128 stands for zero in the data rows.
Every row has a hidden score. In each pair, how much higher is the second row's than the first's? 15 means about the same, 30 much higher and 0 much lower. The score is a weighted sum of the row's numbers plus the product of two more (or one squared), each taken from its middle value.
120,124,126,119,124,132,138,132,125,120,134,122,120,135,131,127,127,137,124,122,129,130
155,123,144,116,133,129,96,136,130,153,141,113,160,126,126,162,106,122,154,125,99,165 10
132,134,126,115,129,119,119,134,133,133,130,125,134,120,128,127,123,125,124,131,123,134
157,116,137,112,129,124,98,145,131,157,135,129,158,116,137,152,100,125,142,132,104,176 8
162,126,153,117,148,111,86,142,135,151,136,118,165,111,132,165,124,116,135,120,79,164
83,114,110,118,96,123,157,109,98,121,122,142,91,148,138,88,126,142,139,132,157,99 18
121,119,137,120,119,141,143,128,120,132,125,128,122,131,131,117,119,135,146,128,134,129
120,128,122,125,130,124,124,127,115,120,122,121,125,142,130,136,120,119,128,122,132,129 11
146,136,116,129,140,119,108,140,146,134,134,125,147,119,111,149,127,118,134,130,110,144
100,135,117,144,131,123,157,118,120,98,141,133,102,124,124,85,149,138,103,131,171,97 26
95,118,130,120,98,133,162,107,99,122,125,134,91,148,131,92,129,142,131,130,163,101
159,140,127,141,146,129,119,126,135,135,143,120,151,110,124,141,135,117,136,131,104,136 10
146,135,127,140,138,126,106,129,138,132,125,121,152,110,140,152,121,122,133,133,101,147
145,155,115,137,145,129,131,128,165,114,123,114,149,114,131,149,135,131,116,127,120,132 22
89,142,108,151,126,134,166,125,140,86,133,135,105,128,100,103,155,144,97,137,162,104
104,152,113,154,126,128,156,115,135,101,124,137,103,125,125,104,148,128,101,130,163,94 13
139,134,117,133,144,129,112,133,143,130,128,118,147,126,131,141,125,123,122,128,123,127
148,161,114,149,160,130,126,133,157,108,129,119,142,124,125,131,151,127,109,115,137,122 12
139,140,115,131,136,120,107,148,140,130,130,134,144,123,120,141,130,132,129,135,115,138
116,140,119,127,122,121,136,115,135,121,126,124,121,115,122,122,136,127,119,130,128,115 19
80,102,123,118,93,132,166,114,102,105,132,148,80,155,126,77,133,156,131,122,175,102
151,153,120,147,153,127,133,136,150,118,128,121,143,118,128,143,149,132,110,131,123,114 12
147,118,135,116,133,116,107,139,126,153,127,124,157,128,124,160,104,118,144,129,98,143
130,94,149,103,98,122,117,122,97,161,139,122,124,140,132,131,99,121,153,128,111,150 15
106,131,123,130,122,139,132,131,123,125,134,128,120,142,137,120,141,121,136,131,153,126
121,125,135,128,115,116,129,128,118,136,137,140,122,133,129,120,124,121,130,140,127,129 18
141,129,134,126,140,135,110,132,133,137,122,111,149,110,129,140,117,115,110,134,123,139
140,135,129,134,146,139,131,136,143,124,117,127,145,130,129,133,128,121,128,128,116,124 10
158,135,139,129,142,131,106,144,147,130,134,119,150,111,121,144,127,127,121,137,110,134
140,141,126,137,139,118,120,133,147,128,133,123,136,124,127,140,144,127,113,120,118,134 7
125,118,127,130,133,127,129,127,119,122,137,130,134,111,129,126,128,128,135,129,130,134
102,131,109,140,125,123,147,132,127,110,122,125,109,128,127,111,133,143,113,123,152,112 16
158,133,129,141,158,141,106,133,149,133,120,122,152,114,117,153,132,122,124,110,97,140
108,142,120,154,135,131,155,133,130,97,115,152,100,126,126,98,145,130,105,128,171,107 24
132,114,142,111,118,139,116,124,113,146,138,117,127,125,129,132,111,118,138,131,115,137
146,119,143,120,137,112,87,126,141,151,133,123,165,122,133,168,109,118,151,118,96,158 1
136,130,125,114,136,142,108,136,134,140,120,124,145,137,130,151,125,133,120,128,108,141
129,124,130,126,132,122,117,139,127,128,135,125,132,123,128,140,121,117,135,119,119,131 8
147,124,129,116,132,124,112,134,143,145,140,121,151,115,133,149,118,117,141,119,98,141
109,204,71,211,176,136,181,130,170,38,120,154,109,111,126,92,216,147,44,118,177,62 17
138,136,129,137,144,125,122,123,139,131,119,121,138,121,131,136,126,127,119,118,112,148
139,148,127,148,152,136,132,116,139,119,116,134,140,123,142,137,148,121,118,129,132,125 12
141,138,130,143,141,135,116,139,150,126,130,133,138,126,128,138,128,110,125,115,113,124
46,61,149,71,39,144,171,99,41,151,127,149,44,183,136,62,88,147,177,158,180,105 25
109,116,125,127,124,131,143,117,118,115,126,130,111,128,124,114,131,131,115,121,148,117
129,131,126,123,125,119,120,130,137,135,128,126,126,124,136,130,129,118,131,128,108,127 12
139,130,139,128,134,132,119,139,143,135,124,122,146,130,130,143,133,137,128,135,117,135
131,92,155,97,111,122,116,130,94,160,121,127,135,129,130,142,98,135,164,129,119,141 12
54,67,142,93,52,135,179,108,59,135,147,150,56,158,135,64,102,145,169,150,177,102
135,143,127,143,144,126,118,132,134,113,119,126,136,114,123,141,125,115,125,118,136,134 2
100,161,96,182,150,137,174,116,151,69,110,134,96,128,118,83,189,139,87,116,180,86
136,133,132,136,143,124,117,129,143,120,120,117,137,121,123,141,143,116,117,118,142,115 1
133,142,118,124,148,130,132,126,139,115,130,135,132,114,121,128,142,123,119,116,137,120
136,123,140,109,125,130,110,127,116,152,139,129,136,117,117,143,111,117,147,134,109,151 12
124,100,156,99,94,123,120,128,111,151,131,130,125,134,133,130,95,123,168,134,122,144
134,135,135,117,132,121,119,132,120,127,128,132,129,128,134,136,136,138,141,121,134,133 12
64,76,139,89,61,131,154,96,70,142,125,149,67,162,125,77,109,134,153,137,167,103
122,193,88,176,177,142,151,126,171,67,110,135,124,108,128,118,195,134,78,123,155,84 7
142,137,134,128,133,135,106,123,130,134,126,129,138,124,132,135,127,127,130,126,117,127
120,121,133,112,116,133,125,126,122,130,124,126,119,134,135,127,127,126,139,131,136,131 14
124,112,145,96,104,108,121,128,106,154,130,118,119,148,122,123,108,124,151,125,114,151
149,137,123,122,144,116,122,140,139,128,145,124,146,114,123,146,131,109,133,128,119,137 11
101,100,142,89,87,129,125,97,80,156,138,121,107,153,125,105,97,129,165,145,144,134
141,167,106,160,165,128,141,140,160,100,117,121,138,120,122,131,153,125,96,117,136,112 8
116,129,131,125,120,110,138,115,121,128,132,128,116,131,127,120,136,132,132,131,136,116
138,135,127,136,147,131,132,121,146,126,128,122,137,130,128,138,140,118,121,120,108,125 14
118,150,103,162,149,141,156,135,145,94,122,152,115,126,118,111,165,134,111,122,158,103
115,132,119,144,125,142,140,124,123,108,122,137,116,134,129,110,126,142,123,136,133,112 20
144,142,126,140,144,128,109,143,144,123,129,113,144,123,131,150,140,131,117,124,129,136
145,152,116,132,153,129,117,151,131,120,127,123,140,110,128,132,138,125,118,124,131,131 20
121,125,127,131,130,118,135,122,118,123,140,125,123,127,123,125,124,133,134,130,132,140
110,209,71,217,184,137,184,127,188,41,95,146,110,105,119,90,230,143,54,114,182,62 25
155,141,136,133,148,132,110,133,144,130,124,124,150,114,127,142,135,124,116,118,108,153
34,175,72,197,115,127,245,91,115,22,109,163,35,152,113,20,215,151,56,117,239,29 26
140,124,132,133,142,130,115,140,135,131,140,129,147,123,132,143,130,105,121,136,118,136
119,132,133,137,122,128,122,136,119,129,129,136,127,120,124,128,118,133,130,111,123,125 15
156,154,135,137,153,128,113,135,146,117,120,119,144,114,132,136,134,126,114,121,115,135
116,122,128,122,116,144,134,117,102,134,128,140,112,129,128,115,126,131,143,135,146,117 10
140,137,136,126,135,118,116,132,144,129,129,123,145,127,120,143,128,132,129,131,110,138
121,126,126,138,128,131,140,124,128,119,128,130,113,134,127,123,123,134,137,125,130,129 8
128,130,132,132,132,128,130,123,142,135,132,120,144,121,122,144,130,126,120,130,121,125
135,126,143,128,130,117,136,122,129,131,144,127,135,122,123,127,129,135,133,122,130,128 17
107,149,119,143,128,141,160,119,122,104,119,135,102,133,130,106,149,142,110,133,155,108
131,100,151,98,105,125,126,135,118,157,138,113,126,143,121,137,99,126,156,137,110,139 16
104,89,152,97,84,127,138,126,80,150,138,132,109,148,126,117,102,135,158,131,136,138
120,166,108,153,147,127,160,130,146,93,128,135,114,125,130,109,165,127,91,136,147,109 18
147,110,155,111,119,122,111,140,130,153,134,115,149,113,126,155,102,114,153,148,99,159
137,132,121,132,145,136,115,132,137,139,125,132,141,122,132,141,127,134,114,132,119,132 13
117,127,134,136,118,131,118,130,130,135,129,134,124,127,128,116,120,131,133,124,129,134
104,95,150,100,94,141,148,127,92,146,136,129,105,142,138,115,105,134,160,128,134,132 18
142,161,104,169,157,131,121,110,156,103,125,132,132,105,125,130,157,125,94,126,137,114
140,153,124,146,152,124,112,119,154,119,129,134,146,114,110,136,137,126,99,122,122,125 18
113,98,143,95,96,127,121,123,105,152,139,135,115,134,129,110,99,133,163,119,127,127
119,126,123,128,127,129,133,133,133,121,131,130,118,129,115,118,140,135,138,127,127,121 11
144,132,138,116,137,131,127,139,127,133,119,121,141,135,128,135,126,131,134,126,125,139
141,122,131,126,132,122,100,130,135,145,133,125,148,125,132,156,123,123,141,120,108,144 4
123,133,129,129,122,139,139,122,128,117,133,131,116,118,122,120,129,120,129,134,142,115
152,140,129,135,144,128,132,135,148,128,135,116,144,130,126,144,144,133,114,115,122,140 13
64,182,84,198,131,140,209,114,122,44,99,150,69,151,119,55,201,146,65,133,216,47
126,132,122,136,124,133,133,111,129,121,137,141,119,136,128,124,132,126,121,129,133,120 9
106,77,146,94,82,133,126,125,69,150,134,127,102,140,121,119,88,142,174,136,123,126
106,118,138,122,117,132,146,120,98,127,133,137,105,141,115,97,122,133,133,128,133,121 17
156,135,133,142,140,134,112,130,143,133,128,120,152,109,124,141,123,118,115,127,99,142
153,113,152,107,118,122,104,140,128,163,150,114,154,128,130,157,98,123,152,121,97,156 11
137,142,116,135,147,128,121,141,143,126,130,112,145,126,131,132,131,126,116,129,116,126
112,99,138,88,93,126,130,126,93,148,147,135,115,125,127,114,100,134,148,143,128,136 14
75,85,148,88,69,133,156,98,58,142,143,134,82,155,125,86,96,139,167,132,155,125
118,191,97,197,168,124,165,127,168,60,114,146,121,115,126,114,183,135,64,111,161,91 7
144,144,127,130,144,129,116,128,142,124,127,118,137,115,135,144,132,133,116,119,115,143
141,113,148,110,119,133,109,121,102,159,127,123,138,132,133,150,103,130,149,128,113,154 11
139,125,139,104,122,130,103,128,124,153,131,131,140,129,133,149,108,120,141,120,98,146
115,128,119,131,119,128,143,122,129,119,134,124,116,124,120,115,135,133,130,135,134,119 19
113,130,124,136,123,135,144,130,117,111,123,146,112,127,134,112,129,132,121,126,149,123
98,169,84,182,143,120,186,128,149,57,116,144,96,126,121,79,200,150,88,120,186,71 16
143,129,144,117,135,123,109,130,142,148,120,119,139,116,127,153,115,117,129,130,119,132
129,126,120,124,128,133,117,127,124,131,117,126,132,132,123,140,126,128,122,119,120,133 14
129,135,127,135,131,116,134,119,125,132,130,112,129,120,128,134,124,133,136,128,120,117
143,152,113,149,161,124,137,129,147,105,126,113,136,109,126,139,156,135,100,121,129,124 10
133,118,129,131,131,118,131,123,129,128,137,132,131,130,131,124,127,127,122,127,125,125
133,166,99,162,161,140,149,131,164,91,114,132,135,115,122,131,171,138,94,104,126,116 15
153,113,133,102,139,121,95,146,135,153,134,115,163,120,126,157,107,118,144,136,102,152
131,136,133,138,126,118,121,126,130,135,135,117,142,116,135,132,129,130,136,131,113,145 11
106,106,116,128,123,122,131,124,113,129,140,138,124,130,119,124,133,119,133,132,124,135
115,121,133,123,119,129,128,126,112,135,133,126,116,134,137,118,115,132,136,127,130,123 22
122,134,123,139,127,125,145,124,120,112,126,136,107,133,126,103,142,131,106,122,150,105
127,110,139,110,123,127,118,136,130,142,117,121,135,137,132,139,119,118,148,138,111,145 9
139,135,136,142,147,127,116,135,136,127,124,127,143,128,128,140,129,132,122,122,122,131
100,151,118,153,133,143,161,109,134,98,121,144,99,117,124,104,162,149,99,129,167,98 25
154,108,138,104,124,137,90,123,124,159,139,118,159,120,137,152,104,126,150,126,97,157
109,126,122,141,124,133,152,126,128,114,131,129,117,130,134,109,145,129,124,124,139,101 15
146,130,123,133,140,128,123,134,148,130,119,128,146,124,127,140,134,118,128,113,110,136
115,121,131,122,119,131,133,127,113,132,133,121,118,147,126,116,124,130,132,129,134,131 17
141,108,146,103,126,129,104,130,123,153,139,116,147,126,136,143,100,117,146,119,102,152
128,144,128,138,139,139,135,130,146,119,120,133,138,129,134,125,143,129,115,118,139,127 18
147,118,140,113,127,116,90,141,117,150,141,118,152,119,127,151,105,116,147,120,97,161
105,146,108,156,130,127,163,118,142,92,125,137,103,130,128,102,159,136,113,132,159,96 15
50,73,136,97,54,138,180,106,60,125,136,148,52,170,121,59,92,147,167,156,192,101
133,139,122,134,132,126,117,137,132,131,126,111,138,122,129,133,129,127,129,130,127,142 14
118,130,126,139,124,129,139,114,132,125,133,134,121,134,139,119,127,136,133,133,140,114
152,110,162,100,120,118,99,125,119,165,130,115,144,125,133,154,105,110,140,133,110,165 19
154,126,139,128,132,124,107,137,145,147,131,115,148,121,131,150,118,121,130,120,112,137
129,121,135,125,128,133,117,135,127,128,117,130,130,134,129,131,128,130,125,117,127,122 17
163,119,135,103,136,112,96,138,138,158,128,102,161,130,141,165,100,128,146,124,99,160
138,93,160,100,107,137,110,124,121,153,142,124,132,142,133,134,100,125,148,122,123,142 9
101,90,150,100,85,119,128,125,93,152,143,135,106,157,138,111,98,122,168,143,127,143
126,101,142,106,116,126,112,142,115,153,128,129,147,133,124,141,101,111,153,137,113,154 14
121,178,89,184,171,124,149,133,172,81,109,134,128,111,119,122,177,144,76,124,152,78
150,131,134,130,143,141,104,145,141,140,128,125,147,124,130,145,131,124,120,125,109,134 16
138,114,128,116,134,129,90,150,136,138,126,122,151,128,136,154,103,126,130,133,101,148
114,115,133,108,110,131,141,123,110,134,125,120,121,132,132,117,126,136,133,129,134,132 16
137,101,154,102,102,121,112,127,103,153,124,120,131,138,128,140,89,133,162,126,105,158
135,125,128,119,124,126,121,124,139,129,139,129,134,126,121,133,117,126,121,123,121,130 17
118,98,152,98,100,134,113,129,100,157,136,134,124,133,141,122,97,125,162,133,126,156
108,202,70,203,176,141,182,122,179,45,99,145,106,114,122,87,217,143,45,117,186,59 17
135,117,130,113,120,138,109,123,121,145,124,130,132,134,126,137,134,131,131,127,128,138
124,127,126,128,129,138,127,128,130,130,131,134,126,126,139,131,124,119,129,122,125,141 15
124,145,113,144,134,129,123,153,132,113,124,127,130,123,119,121,138,124,114,124,131,128
119,154,112,167,149,124,151,140,145,95,118,131,121,119,135,118,162,129,102,120,146,105 12
90,101,136,107,86,126,144,114,91,142,127,143,92,151,119,93,108,143,156,142,152,116
139,155,106,160,162,121,118,126,144,108,123,122,138,104,138,134,146,136,95,125,129,120 17
146,104,148,99,121,139,101,137,112,164,142,119,148,123,135,141,106,133,151,131,89,153
136,163,101,163,162,127,136,136,158,89,118,142,133,110,123,116,168,132,85,122,137,113 12
108,92,149,88,84,125,121,107,85,154,126,137,102,127,122,124,91,135,165,125,138,138
140,119,121,136,139,121,117,126,131,137,144,120,141,136,131,136,129,119,119,131,114,143 14
140,137,126,140,136,126,118,131,133,128,117,134,140,127,129,140,127,131,126,120,124,121
139,136,120,130,136,129,118,135,142,133,127,132,138,134,128,142,131,132,138,121,123,144 12
153,149,127,138,150,127,113,133,147,131,134,127,153,120,126,149,132,116,116,138,111,145
113,131,133,139,125,142,133,114,122,124,125,137,113,134,129,117,131,133,121,131,135,127 16
108,130,120,140,127,127,126,119,114,120,142,131,116,140,125,113,139,126,124,136,131,122
109,124,127,124,125,119,151,118,123,111,127,137,115,117,127,116,141,134,123,126,136,116 20
100,110,133,117,104,124,143,118,105,123,130,142,103,143,124,99,127,141,136,130,131,119
152,120,144,102,124,126,96,129,123,154,128,119,147,127,134,153,115,106,147,130,96,154 11
119,130,136,131,127,137,133,125,131,123,126,126,123,125,119,117,133,117,124,135,133,120
164,117,139,104,135,123,96,142,138,159,134,108,163,115,128,153,112,109,145,123,88,161 14
131,104,150,97,107,125,101,133,113,167,135,126,143,147,123,142,104,117,161,127,102,149
143,136,128,129,139,126,119,130,134,132,141,132,145,123,123,145,126,125,122,129,110,134 18
142,136,137,137,138,131,132,133,137,134,109,115,154,123,137,135,129,114,132,129,117,147
190,186,107,160,206,127,100,146,208,105,118,115,185,90,115,175,166,119,79,119,94,140 12
118,124,151,125,115,127,130,120,111,133,136,122,117,129,121,115,121,133,138,120,141,119
153,115,141,108,123,128,89,144,138,153,137,124,159,120,117,163,105,114,156,122,83,148 9
143,140,118,153,145,122,115,135,147,119,126,121,146,123,132,142,127,127,128,120,113,122
136,152,118,168,153,126,128,131,154,111,124,131,139,122,131,140,150,123,105,125,125,106 10
160,122,132,124,133,134,98,137,132,156,130,121,153,128,136,153,108,126,129,125,99,135
129,132,125,125,127,134,128,120,134,124,135,133,129,123,130,123,129,121,117,129,135,131 16
129,174,107,175,164,124,140,137,169,89,120,122,141,111,115,125,175,130,86,111,139,117
136,137,111,128,127,116,143,131,137,130,134,127,122,115,129,131,127,121,129,126,124,126 14
126,133,124,112,122,130,120,152,124,137,136,125,133,136,141,127,124,128,126,131,127,139
91,88,141,99,82,120,150,123,84,152,139,146,93,147,129,100,104,124,154,141,142,132 12
127,168,94,171,169,123,150,135,170,78,109,132,130,110,122,122,177,120,87,127,149,96
144,142,122,142,146,129,126,135,145,124,121,120,144,128,128,145,134,135,122,125,120,136 16
116,122,132,138,124,124,129,135,122,125,130,133,123,126,126,121,131,139,128,125,146,110
177,150,127,145,150,125,116,139,155,129,125,123,154,113,127,156,139,125,117,120,117,137 14
108,139,107,125,130,130,145,111,123,117,122,137,113,121,125,118,134,134,132,131,141,100
123,98,143,95,112,128,113,133,115,153,132,126,125,128,134,139,104,130,142,137,108,135 16
60,84,137,95,66,136,159,105,67,128,137,163,69,149,119,74,99,140,147,144,171,108
111,165,109,167,140,136,160,137,133,87,116,139,113,135,117,104,165,136,94,120,166,94 8
120,93,142,106,96,128,122,126,95,146,146,134,115,151,132,120,91,129,149,130,122,127
160,118,136,115,133,121,101,137,133,154,125,116,153,120,138,159,113,109,152,125,106,162 7
122,136,119,136,125,119,127,121,126,125,134,137,136,139,124,125,132,131,125,132,131,130
94,120,131,118,104,135,155,124,91,117,120,141,92,140,124,105,129,135,133,135,154,93 18
142,135,130,135,136,128,125,132,141,125,117,122,135,120,132,140,118,129,127,140,125,128
134,142,115,133,148,134,118,142,136,131,134,119,145,118,130,135,143,119,119,122,121,128 12
105,114,125,107,109,129,138,125,111,134,124,124,111,139,137,110,118,128,130,135,126,124
132,138,133,136,130,128,131,123,139,128,128,136,124,129,131,128,121,133,128,123,132,126 5
135,169,105,162,154,134,130,137,154,98,112,127,144,113,120,135,168,131,97,115,129,115
141,134,120,135,137,125,126,135,136,134,132,130,139,120,135,133,127,128,133,137,117,134 16
138,123,126,123,131,124,116,132,129,145,128,123,145,137,127,146,121,120,141,126,110,134
141,123,139,120,134,136,101,131,135,140,137,128,145,129,136,146,111,119,152,125,92,153 14
114,142,110,142,128,129,144,114,137,106,118,120,117,131,128,119,146,135,118,137,144,108
134,131,130,146,139,118,111,127,141,127,127,131,138,133,131,139,134,127,129,123,119,138 1
125,133,132,120,128,131,132,121,120,129,126,138,129,125,136,131,126,139,132,127,126,132
127,118,131,114,122,125,128,128,140,138,140,124,129,133,135,126,116,142,141,131,138,131 15
132,150,120,153,138,130,126,141,150,114,124,120,133,121,126,133,141,126,111,127,124,118
130,136,134,132,132,121,113,119,132,136,128,138,140,105,123,138,132,132,128,130,118,135 13
115,97,147,92,96,124,127,123,85,154,127,131,119,130,128,120,99,126,161,130,124,149
123,130,114,133,121,111,137,132,124,134,135,123,119,136,132,125,123,133,127,134,134,128 14
136,130,121,120,142,126,117,142,141,137,128,136,144,119,125,139,124,125,123,127,125,124
129,117,134,117,121,119,121,132,121,136,138,126,130,138,135,129,130,133,136,136,112,133 19
136,134,123,122,142,117,122,116,140,128,132,123,138,112,128,143,128,124,118,128,113,128
158,106,150,110,128,112,97,129,133,156,139,122,148,123,131,158,113,123,138,123,99,161 9
141,111,145,110,129,123,96,125,129,153,133,123,147,124,135,153,108,120,141,132,118,155
146,141,116,130,144,142,128,125,149,133,118,131,146,111,121,143,134,128,118,126,119,128 20
148,137,132,117,140,134,115,145,142,135,116,112,138,125,130,142,127,121,136,125,111,125
129,159,110,163,152,129,133,129,158,104,138,125,132,115,114,137,157,129,104,125,129,125 6
155,116,148,108,136,113,96,142,141,157,122,111,160,123,115,164,107,120,146,130,97,162
120,132,131,137,127,131,136,134,120,114,118,134,117,131,129,106,139,136,107,129,143,112 24
103,107,129,126,106,129,141,122,108,130,124,134,111,140,118,113,120,132,146,121,149,127
130,133,130,130,136,131,123,136,136,132,132,132,132,127,133,132,126,119,129,126,112,124 17
136,132,129,129,136,123,115,128,157,134,143,131,143,129,124,137,122,129,127,133,120,139
117,126,118,135,127,137,139,126,108,118,118,142,116,129,128,105,135,135,126,131,155,114 19
103,164,91,172,142,137,191,120,138,72,124,147,97,126,128,82,179,143,96,126,172,84
143,90,146,106,113,134,105,132,113,168,136,116,135,137,117,155,88,117,161,122,93,155 4
113,135,122,147,123,126,149,122,124,112,118,146,112,132,131,117,143,140,105,133,140,116
120,96,134,104,114,134,127,123,109,152,137,125,119,151,140,130,100,126,154,136,124,140 13
94,222,74,213,182,132,212,126,177,26,107,148,94,106,122,75,226,150,25,119,193,45
127,125,134,108,125,121,121,125,127,136,130,132,128,137,122,139,122,121,142,133,126,132 2
97,143,106,153,126,133,166,124,114,85,125,142,101,136,114,96,151,137,109,126,163,101
147,135,131,131,137,123,122,138,148,133,132,127,143,118,119,141,137,122,107,122,124,137 18
157,151,124,139,154,116,110,139,162,131,131,125,160,120,131,150,141,118,108,132,118,145
132,131,132,127,124,134,132,124,118,129,122,129,117,127,127,119,138,125,122,140,139,123 20
127,121,133,135,121,126,129,124,125,131,125,126,131,120,139,132,125,145,133,132,128,124
86,95,141,96,83,134,153,106,83,138,145,134,99,139,125,104,105,143,155,144,139,131 21
123,127,120,114,120,126,131,126,112,137,132,121,126,140,122,121,127,142,140,132,126,124
148,145,134,126,148,122,111,135,136,133,125,117,146,110,128,147,126,118,117,116,110,120 9
138,107,144,101,118,130,96,145,123,163,132,108,144,137,143,142,102,116,152,130,105,155
120,120,118,127,127,143,137,120,115,128,129,141,129,130,134,120,134,131,128,118,133,125 15
127,124,130,120,117,120,126,126,126,126,132,132,127,142,132,127,124,122,117,121,131,121
136,133,127,129,135,114,131,141,128,136,130,120,134,122,133,137,119,131,128,129,124,129 18
118,137,117,140,130,137,147,126,117,112,117,132,107,126,115,108,147,135,122,114,150,112
148,161,101,160,158,134,136,120,158,95,131,132,141,115,129,129,144,120,105,116,138,108 10
146,168,117,154,157,122,128,123,152,109,110,119,146,114,125,144,152,120,104,120,118,112
146,113,135,105,135,127,83,145,136,165,137,123,160,103,127,162,94,122,151,123,94,157 10
32,65,148,88,41,130,203,99,33,118,129,157,26,191,138,37,110,150,168,148,210,84
146,153,105,159,154,121,129,137,162,109,130,125,139,113,120,134,144,132,101,124,130,126 3
136,139,131,148,142,129,137,123,158,118,129,128,123,113,126,127,144,117,117,118,136,116
133,128,131,124,129,127,124,125,127,134,125,144,126,122,118,135,117,123,130,136,115,138 6
61,67,133,93,47,129,163,95,53,146,137,134,53,150,125,69,85,138,178,144,174,109
98,86,137,91,81,131,124,124,93,151,142,132,98,155,132,110,97,131,156,142,146,136 13
117,127,117,136,125,138,167,127,129,118,109,136,110,129,138,115,139,129,123,130,143,107
149,118,133,102,138,137,95,132,143,150,129,116,147,133,138,155,115,119,147,123,101,164 10
153,119,138,118,134,134,96,135,154,154,128,117,154,117,135,164,113,130,148,126,103,165
146,142,117,139,152,131,124,139,155,122,120,120,140,129,134,138,144,120,115,121,121,139 19
141,126,129,137,134,126,114,131,137,132,133,119,140,128,126,127,126,124,122,125,115,132
142,94,142,88,116,132,96,128,115,161,133,122,139,143,125,139,89,112,154,128,108,162 13
122,145,93,151,142,133,146,135,133,101,118,143,121,124,124,118,155,133,96,131,151,111
143,164,126,166,149,127,140,129,152,101,115,137,123,116,120,121,153,129,99,125,137,117 19
127,128,129,117,128,138,132,113,115,127,142,127,123,130,133,121,127,124,130,125,142,125
152,99,139,104,125,143,98,135,114,158,129,113,155,130,140,148,96,119,148,129,103,168 14
100,166,103,177,139,133,175,121,133,79,123,140,100,134,127,89,173,133,85,128,172,79
146,104,145,90,113,127,104,131,119,168,137,111,150,132,132,156,94,124,146,134,98,166 19
126,123,135,116,121,123,128,135,126,138,133,115,128,129,128,132,126,129,136,122,134,131
147,119,138,122,137,119,99,126,131,145,132,120,154,122,134,152,114,128,140,117,108,146 11
118,143,127,134,127,126,141,120,136,108,121,134,112,121,125,105,141,133,123,122,149,121
153,107,152,103,127,117,104,122,138,156,140,129,155,118,132,162,104,121,155,134,88,159 5
168,111,155,100,134,125,87,137,130,152,138,100,151,119,135,150,101,121,139,117,91,170
50,85,132,99,55,143,174,100,53,132,132,140,53,181,132,59,107,142,156,134,177,121 16
118,138,119,136,125,134,154,124,125,109,127,133,109,120,126,109,130,130,112,106,160,116
147,131,120,130,143,121,119,121,136,130,135,125,138,110,137,146,127,113,115,131,123,128 8
148,115,145,111,135,131,93,137,136,160,132,118,153,132,137,154,100,112,144,133,104,152
103,101,147,96,86,122,141,113,90,143,142,125,97,154,131,112,101,150,164,133,145,127 21
